In the rows, zero is written as 128.
Which row each row swaps with, under one turn or mirror
J_58: [101 153 132 139 128  95 133 122 115 134 126 181 131  92 121 107 119 129
 123]
J_692: [118 136  94 129 111 111 142 145 114 127 128 149 118 107 108  96 108 116
  91]
J_707: [113 133 136 116  97 120 161 131 123 122 113 176 132 104 105 121 132 141
 136]
J_626: [ 94 118 137 113 115 118 132 138 114 120 132 151 123 117 100 135 110 124
 113]
J_283: [138 133 141 107 116  73 157 137 139 117 113 161 148 101 113 104 138 132
 104]
J_892: [114 114 112 123 133  92 154 159 105 139  97 159 117 103 102 105 133 147
 100]
J_74: [136 104 113 120 134  91 152 127 110 127  90 161 138 109 115  94 148 138
 113]
J_862: [135 118 126 135 116 110 149 131 110 107 104 146 126 100 121 142 140 145
  91]
J_348: [115 129 125 106 130  91 145 162 122 137  98 172 123 115 117 104 143 144
 103]
J_468: [135 129 129 142 133  73 123 122 136 122 109 166 137 115 108 111 138 128
  94]
J_357: [ 97 119 128 116 120 114 124 147 113 116 126 145 139 132 104 131 117 128
 109]
J_384: [123 128 126 123 121 123 145 123 118 112 107 145 117  97 127 139 131 149
  89]
J_44: [127 138 121 120 120 114 160 151 117 137 108 174 158  90 111 118 151 146
 115]
J_174: [129 117 126 127 124 118 145 122 114 113 104 145 118 101 121 144 135 144
  84]
J_662: [ 97 111 135 114 118 109 128 139 121 118 131 146 119 118  98 135 115 129
 115]
J_841: [115 138 124 125 115 103 145 140 122 139 143 145 145 116  91 105 139  99
 122]
J_926: [120 133 110 123  98 102 150 147 119 122 116 147 136 114 106  95 107 132
  82]
J_839: [117 148 137 119 120  69 148 137 124 123  99 158 146 109 102 102 140 137
 102]
J_847: [102 119 121 117 118 114 131 155 108 122 123 142 143 136 111 122 120 124
 108]
J_542: [121 101 117 116 111 113 146 157 118 114 115 175 139  92 114 139 123 146
 113]
J_797: [134 110 121 140 134 122 132 108 121 125 127 150 109 114 121 122 118 122
 110]
J_9: [143 103 113 106 142 116 146 142 108 118 124 148 133  99 116 123 125 133
  86]
J_107: [115 127 105 114  99 102 147 135 108 117 130 179 140  97 104  94 117 114
 128]
J_790: [112 149 127 120 109  98 154 137 127 140 142 153 148 101  95 105 139 105
 116]
J_800: [123 149 133 120 115  68 155 135 118 128 103 156 150 104 105 103 140 133
 101]
J_749: [116 126 103 118 103 108 142 130 114 117 130 170 140  97 115  88 113 109
 124]
J_70: [135 123 122 114 153  89 146 119 119 133 139 151 114  85 114 121 139 112
 116]
J_312: [132 139 121 121 130 104 160 144 115 137 109 175 159  90 106 117 156 141
 107]
J_3: [ 99 121 132 113 126 118 129 142 105 119 138 148 132 119 107 129 105 123
 122]
J_941: [122 148 103 126 142  86 134 119 115 126 133 160 121  84 113 111 126 108
 117]
J_187: [129 136 109 134 126 108 143 129 119 138 145 151 145 115  93 108 139  99
 120]
J_968: [139 126 122 116 148  85 143 117 129 136 135 148 120  87 117 124 143 114
 105]
J_873: [148 113 108 115 137 118 136 112 137 119 120 159 125 123 105 126 134 123
 113]
J_548: [124 139  98 131 111 104 136 138 121 127 132 157 101 107 120 102 133 103
 104]
J_214: [123 115 115 135 120 128 146 121 114 128 119 130 129 133 122 116 122 124
 115]
J_571: [121 150 110 137 142  86 130 119 119 133 130 167 126  87 117 108 124 110
 123]
J_666: [127 138 123 117 141  93 151 116 119 135 139 153 119  88 123 105 129 109
 135]
J_218: [138 134 115 116 149  94 156 132 123 144 118 158 144  86 108 121 159 127
  99]
J_354: [135 109 124 144 131 121 131 109 126 125 127 153 114 117 118 122 113 125
 110]
J_385: [131 109 114 140 120 130 144 117 119 129 124 136 122 125 126 121 118 128
 111]
J_309: [123 146 136 131 124  70 142 136 132 125 100 166 149 109 107 102 137 135
 105]
J_345: [117  99 129 117 109 113 147 154 121 122 114 175 139 101 114 133 116 151
 114]
J_531: [135 126 102 132 127 114 137 130 123 138 140 145 142 118  96 112 142 103
 121]
J_916: [123 117 105 136 119 116 146 145  97 117 111 150 123  92 129 142 143 137
 100]
J_587: [141 124 120 146 141  87 120 111 132 128 122 166 124 112 114 122 129 120
 109]
J_195: [125 144 104 120 144  81 137 121 109 136 134 158 129  85 110 111 124 109
 117]
J_320: [109 116 138 124  99 115 166 144  94 124 130 140 126 106 105 109 124 128
 115]
J_948: [114 115 151 120 105 110 145 144 126 118 108 180 136 105 112 122 117 152
 109]
J_130: [120 123 114 138 120 119 143 132 101 111 108 150 120  93 126 146 141 142
 100]
J_207: [142 114 106 118 137  96 153 118 108 127  94 159 138 116 113  95 145 134
 108]
J_504: [116 114 149 127 109 112 144 141 126 118 110 180 136 104 114 123 113 153
 112]
J_270: [111 149 153 107 105  87 158 136 131 132 128 155 144  97 112 107 132 128
 109]
J_646: [139 137 116 117 139 105 156 142 118 136 111 165 148  79 116 122 158 137
 100]
J_827: [109 149 146 135 113  96 139 132 124 128 113 184 144 103 120 111 119 142
 119]
J_901: [120 146 151 106 104  90 161 137 129 120 122 152 147 104 111 103 132 128
 100]
J_259: [116 107 102 128 143  95 149 143  98 144 114 156 109  91 106 112 124 139
 112]

J_259 is swapped with J_926
J_839 is swapped with J_941
J_504 is swapped with J_354
J_70 is swapped with J_901
J_74 is swapped with J_749
J_357 is swapped with J_130

Which row each row swaps with, under one turn or mirror
J_870: [130 109 144 151 132 141 132 128 144 151 140 134 122 139 138 150 116]
J_444: [140 118 126 134 141 160 122 122 163 119 116 126 144 136 114 133 119]
J_120: [142 124 137 149 134 126 129 118 154 112 122 132 124 156 131 127 120]
J_888: [141 134 131 150 135 125 129 117 159 110 120 129 125 153 132 123 121]
J_551: [123 104 129 149 138 112 146 149 130 148 119 122 118 147 110 132 149]
J_760: [131 126 131 143 158 116 153 124 158 147 125 141 143 112 140 116 120]
J_77: [152 119 141 137 131 124 123 138 150 152 119 101 147 117 101 124 111]
J_520: [156 126 135 139 133 119 123 134 147 151 119  99 151 117 100 137 116]
J_178: [132 103 146 145 125 141 134 123 143 147 137 130 121 141 141 146 120]
J_580: [121 111 125 147 129 110 151 149 135 141 112 112 124 145 108 132 154]
J_519: [128 134 106 125 140 107 139 117 149 147 143 102 126 104 101 139 129]
J_958: [111 145 125 147 143 142 141 138 139 148 136 109 150 129 132 129 113]
J_149: [116 119 128 120 132 127 126 147 122 131 155 129 136 116 118 146 117]
J_197: [122 110 133 146 141 114 147 157 139 147 116 118 121 151 115 139 147]
J_459: [136 114 134 118 141 119 120 123 130 110 141 129 119 140 116 133 155]
J_464: [110 117 115 151 161 132 153 140 164 140 118 141 126 117 117 143 128]
J_744: [126 112 132 144 136 117 154 153 140 139 108 118 122 147 116 136 153]
J_840: [127 133 104 123 145 111 139 113 154 151 138 112 127 105 103 145 141]
J_748: [155 123 147 141 138 124 128 132 154 150 117 101 141 116 100 133 115]
J_631: [133 135 129 145 161 111 151 125 159 149 125 132 146 108 135 119 122]
J_344: [146 123 118 131 130 156 124 124 162 133 117 130 152 135 121 141 124]
J_881: [122 123 129 121 137 120 128 151 127 126 157 129 139 120 123 149 116]
J_618: [132 126 134 141 164 111 154 121 156 143 121 143 147 111 140 125 126]
J_186: [138 105 132 114 139 122 127 126 128 115 145 124 125 140 115 144 152]
J_525: [131 138 109 123 143 113 143 114 156 147 133 117 122  98  99 140 135]
J_269: [129 138 104 123 143 106 138 111 149 156 134 109 127 110 106 142 137]
J_995: [116 147 125 150 153 135 143 139 137 146 137 103 146 123 129 129 116]
J_72: [142 135 129 154 134 129 131 116 157 110 121 128 121 154 124 122 121]
J_851: [139 108 130 116 140 125 122 124 125 108 140 129 123 133 106 142 145]
J_281: [142 134 132 153 136 124 131 115 153 110 123 127 121 156 126 128 118]
J_819: [138 132 132 154 140 127 130 118 159 112 121 126 123 158 133 131 116]
J_212: [117 123 116 126 138 133 119 113 150 161 153 108 125 139 117 145 139]
J_640: [138 113 135 112 145 131 129 123 131 109 132 129 122 138 108 143 152]
J_338: [147 112 138 114 144 119 119 132 127 119 132 125 118 137 112 146 152]
J_736: [136 127 133 143 161 112 155 122 154 148 125 137 147 109 140 120 126]
J_201: [133 128 133 145 164 110 152 125 158 142 122 139 145 111 139 120 122]
J_852: [129 137 108 120 137 108 138 119 143 149 125 105 120 103  99 134 134]
J_224: [103 117 122 153 168 135 142 137 151 140 124 141 121 120 111 136 124]
J_604: [157 114 144 141 139 118 119 136 146 147 124 102 145 115  98 136 123]
J_756: [143 110 132 113 141 123 121 130 120 113 142 127 120 135 111 138 142]
J_25: [116 119 116 126 135 130 121 105 152 163 149 107 122 143 120 132 136]
J_23: [131 138 110 123 137  99 133 115 155 147 137 114 130  98 108 137 133]

J_995 is swapped with J_178
J_344 is swapped with J_224
J_444 is swapped with J_464
J_852 is swapped with J_338

Which row each row swaps with, under one turn or mirror
J_100: [149 132 129 145 115 134 134 114 159 143 137 115 137 145 144 150 134 129
 127]
J_340: [136 113 136 121 131 120 140 127 142 114 113 128  86 135 134 123 137 124
 127]
J_546: [124 124 130 115 134 121 107 135 142 143 118 110 141 124 137 148 121 106
 112]
J_961: [132 109 135 121 149 112 140 123 124 145 136 130 118 140 140 137 147 131
 157]
J_612: [136 145 119 139 117 144 137 104 159 132 141 107 121 131 123 145 137 135
 135]
J_438: [134 126 140 148 142 135 148 128 107 131 150 127 129 118 133 139  98 137
 118]
J_950: [123 111 139 135 131 140 123 134 154 121 119 126 107 135 141 110 111 116
 139]
J_990: [131 123 121 104 138 137 126 136 129 131 129 140  91 141 125 127 134 139
 142]
J_400: [125 103 137  98 117 129 124 119 115 128 111 129 109 138 133 118 126 135
 140]
J_989: [116 111 123 119 134 132 126 146 119 133 128 132  93 142 119 122 122 129
 149]
J_453: [138 150 135 116 123 130 118 115 113 143 132 133 100 135 131 141 138 141
 147]
J_806: [124 121 120 127 136 138 103 124 138 141 111 107 131 124 131 140 117 108
 109]
J_370: [113 135 136 137 126 142 146 139 104 106 127 122 132 120 138 134 120 113
 104]
J_359: [117 120 157 120 134 123 129 116 129 138 127 118 103 151 128 108 133 125
 138]
J_594: [120 122 124 126 133 150 136 124 104 145 109 144 123 131 138 144 111 124
 105]
J_347: [132 141 126 137 116 122 139 126 168 128 150 109 123 118 138 140 136 128
 125]
J_728: [116 142 135 131 121 149 143 134 108 120 127 142 151 112 123 145 137 141
 125]
J_579: [135 125 124 136 120 141 152 106 159 137 144 110 131 126 131 138 137 104
 125]
J_767: [117 132 118 143 129 119 156 138 112 107 138 142 138 129 122 123 112 135
 125]
J_313: [109 114 138 118 118 121 135 124 124 134 123 140  98 143 116 131 149 119
 144]
J_298: [113 149 148 136 131 128 129 138 116 107 126 149 140 119 133 120 120 141
 126]
J_78: [ 98 135 140 147 137 122 141 109 111 112 136 127 133 107 132 122 124 130
 121]
J_317: [126 139 121 130 130 126 102 113 129 147 106 118 141 132 136 147 110 120
 115]
J_858: [111 137 133 130 107 140 154 125 114 113 133 130 130 111 125 118 117 150
 118]
J_371: [138 136 132 130 135 127 102 124 143 146 125 119 124 116 151 133 108 112
 108]
J_513: [111 113 130 146 116 130 144 120 127 111 145 133 128 129 129 140 102 108
 104]
J_102: [126 129 133 132 126 139 156 139 106 115 145 146 142 120 111 131 125 131
 124]
J_625: [124 121 147 126 124 115 129 144 136 135  96 116 109 118 128 126 146 131
 142]
J_408: [113 144 140 144 147 127 146 145 113 146 140 134 135 109 132 131 121 143
 125]
J_221: [123 129 124 143 139 144 109 121 143 152 116 118 135 106 133 158 119 123
 116]
J_721: [121 136 126 133 140 128  95 128 147 140 108 121 135 113 133 145 118 115
 112]
J_583: [139 122 131 117 113 120 123 126 128 142 109 145 103 138 136 133 146 144
 141]
J_466: [128 132 154 126 122 118 142 132 110 109 147 123 136 120 127 156 134 135
 116]
J_751: [139 137 121 148 111 133 141 111 160 123 146 111 124 134 138 139 133 125
 114]
J_863: [134 112 129 126 123 118 120 142 119 135 115 143  99 127 135 116 135 131
 150]
J_766: [141 130 117 135 126 156 154 115 138 123 125 141 109 133 149 128 131 141
 136]
J_390: [136 139 131 137 109 133 137 115 159 135 150 115 129 144 132 148 144 117
 128]
J_578: [134 134 119 130 114 137 137 114 152 125 154 112 128 131 141 152 149 121
 123]
J_813: [110 144 110 136 124 127 157 135 105 122 122 141 146 127 134 130 121 128
 120]
J_919: [121 154 124 129 128 130 149 113 112 137 105 137 150 116 119 134 135 134
 135]
J_772: [128 134 127 125 133 125 110 136 149 148 105 119 135 118 136 138 122 119
 101]
J_598: [137  96 130 137 139 127 146 125 130 148 117 118 110 135 138 123 122 124
 154]

J_359 is swapped with J_78
J_370 is swapped with J_340
J_317 is swapped with J_612
J_766 is swapped with J_594
J_598 is swapped with J_438

Which row each row swaps with, under one turn or mirror
J_932: [128 173 106 118 131 128 136 114 113 130 117 154 134 149 127 118 122 124
 139 122]
J_439: [137 164 155 111 123 127 112 115 123 126 116 107 161 123 145 125 125 120
 131 122]
J_230: [125 155 105 123 139 133 123 108 126 127 145 127 147 149 146 106 101 119
 146 146]
J_301: [104 127 132 138 121 154 108 121 128 128 136 123 114 156 111 118 110 120
 148 139]
J_922: [101 126 126 140 137 151 102 134 128 126 128 134 121 157 117 114 122 120
 147 135]
J_978: [141 145 135 125 129 147 105 122 127 117  93 109 119 126 110 133 130 123
 109 124]
J_558: [133 169 103 119 130 115 127 120 112 131 118 156 138 145 132 109 112 116
 137 126]
J_698: [143 149 129 132 129 158 104 125 128 117  98 117 123 137 115 133 137 119
 107 129]
J_815: [ 98 127 121 135 131 150 112 132 125 123 126 125 116 159 110 116 120 113
 145 140]
J_276: [118 171 107 120 131 117 136 119 106 140 119 143 132 143 133 114 118 116
 134 117]
J_607: [104 133 120 137 132 150 106 132 130 124 123 127 116 169 117 113 121 118
 148 140]
J_927: [106 127 119 136 132 140 110 126 128 127 132 123 108 164 116 109 110 122
 149 138]
J_940: [138 141 124 106 128 148 134 133 142 166 123 123 122 151 121 117 110 118
 146 149]
J_506: [149 149 126 130 132 151 107 130 120 120  95 120 119 136 111 127 141 119
 113 134]
J_880: [134 161 144 121 125 143 112 120 116 127  99 102 164 124 151 134 117 123
 135 122]
J_982: [134 163 138 120 107 150 108 140 133 141 116 138 119 127 121 130 125 114
 109 114]
J_956: [142 166 151 114 121 132 117 109 119 129 111  98 157 122 139 127 113 131
 136 126]
J_837: [128 141 114 127 104 144 125 117 118 123 108 120 143 113 142  89 110 124
 153 129]
J_14: [104 127 126 135 130 150 107 131 131 115 126 120 118 166 129 111 119 121
 151 144]
J_811: [139 168 156 114 131 137 118 115 110 133 115 103 157 127 141 120 122 116
 139 122]
J_914: [140 144 135 119 132 141 103 124 120 114  97 119 116 121 117 133 133 134
 114 141]
J_377: [137 159 139 108 111 144  99 137 133 138 124 141 123 123 127 137 125 118
 117 112]
J_565: [129 148 118 116 140 136 117 108 121 136 153 138 148 146 140 100 118 125
 154 143]
J_541: [142 147 140 123 137 137 123 148 157 157 125 132 120 149 129 115 113 129
 150 135]
J_170: [128 151 114 122 147 137 123 110 131 137 150 110 147 141 149 104 108 127
 152 136]
J_547: [128 151 121 113 144 136 122 114 123 132 156 123 156 152 141 103 103 123
 138 136]
J_899: [141 164 146 113 121 140 104 125 117 128 109 107 163 121 151 129 119 132
 138 130]
J_733: [134 131 138 117 137 146 132 139 157 151 133 131 133 146 122 108 117 121
 149 137]
J_365: [132 144 107 127 112 153 116 121 110 113 110 120 129 118 145  98 103 112
 146 137]
J_346: [136 165 149 116 105 144 114 143 126 132 129 136 126 119 124 125 122 108
 118 119]
J_518: [136 169 144 114 115 131 109 112 114 121 112 109 165 125 136 127 115 121
 128 126]
J_429: [100 126 125 128 137 142 104 124 124 123 127 131 110 148 119 115 117 131
 151 150]
J_665: [143 149 132 131 129 154 105 119 132 106 100 117 120 133 122 130 135 120
 109 134]
J_526: [148 144 126 117 132 143 108 130 133 112 103 110 115 134 113 136 141 123
 120 123]
J_65: [122 158 145 112 118 142 104 132 136 142 123 141 126 126 128 144 113 109
 118 108]
J_591: [132 134 134 150 141 116 114 131 140 131 108 123 159 123 140 129 117 131
 127 132]
J_569: [133 127 133 150 129 109 114 120 141 114 116 132 146 128 137 135 118 130
 132 138]
J_947: [138 159 149 115 125 136 113 121 108 135 115 110 162 118 141 132 138 124
 130 128]
J_154: [136 142 123 149 126 108 121 122 145 122 127 126 152 123 144 126 118 134
 130 131]
J_265: [120 136 135 141 138 147 135 123 113 159 103 121 156 125 140 129 118 132
 134 120]
J_332: [121 155 113 116 143 137 119 107 131 128 149 128 149 137 147 107 107 120
 148 153]
J_10: [126 134 132 113 126 148 129 129 147 162 127 128 126 146 118 118 120 118
 151 154]
J_759: [116 145 131 137 134 155 141 123 112 154 108 124 151 136 135 136 124 142
 135 115]
J_743: [129 131 109 123 110 148 122 127 111 118 109 120 125 115 141  93 115 121
 148 135]
J_600: [119 156 114 111 139 129 121 109 128 128 155 115 145 139 145 105 101 127
 147 134]
J_257: [151 147 131 132 134 150 102 127 125 115  98 120 114 138 111 133 133 126
 115 125]
J_746: [127 150 104 129 116 140 119 124 109 124 114 131 131 119 140  84 105 115
 144 138]
J_452: [129 148 121 115 136 138 124 108 126 136 154 116 145 144 148  96 107 126
 143 145]
J_285: [118 159 139 111 109 154 121 140 135 136 122 136 132 115 115 120 114 106
 113 127]
J_145: [101 124 126 140 130 146 116 133 129 125 130 130 115 159 111 115 110 118
 142 129]
J_559: [152 146 130 129 131 145 116 133 126 120  93 115 111 134 108 127 132 120
 115 122]
J_680: [133 131 127 146 138 114 114 125 146 115 113 122 155 132 143 136 112 125
 135 141]
J_193: [126 141 134 132 138 146 137 115 116 157 103 125 154 139 133 126 112 142
 127 113]
J_742: [120 136 129 122 131 146 128 138 156 159 123 133 122 156 116 112 117 119
 147 139]

J_680 is swapped with J_365
J_257 is swapped with J_815
J_569 is swapped with J_743
J_932 is swapped with J_759
J_346 is swapped with J_733
J_914 is swapped with J_429

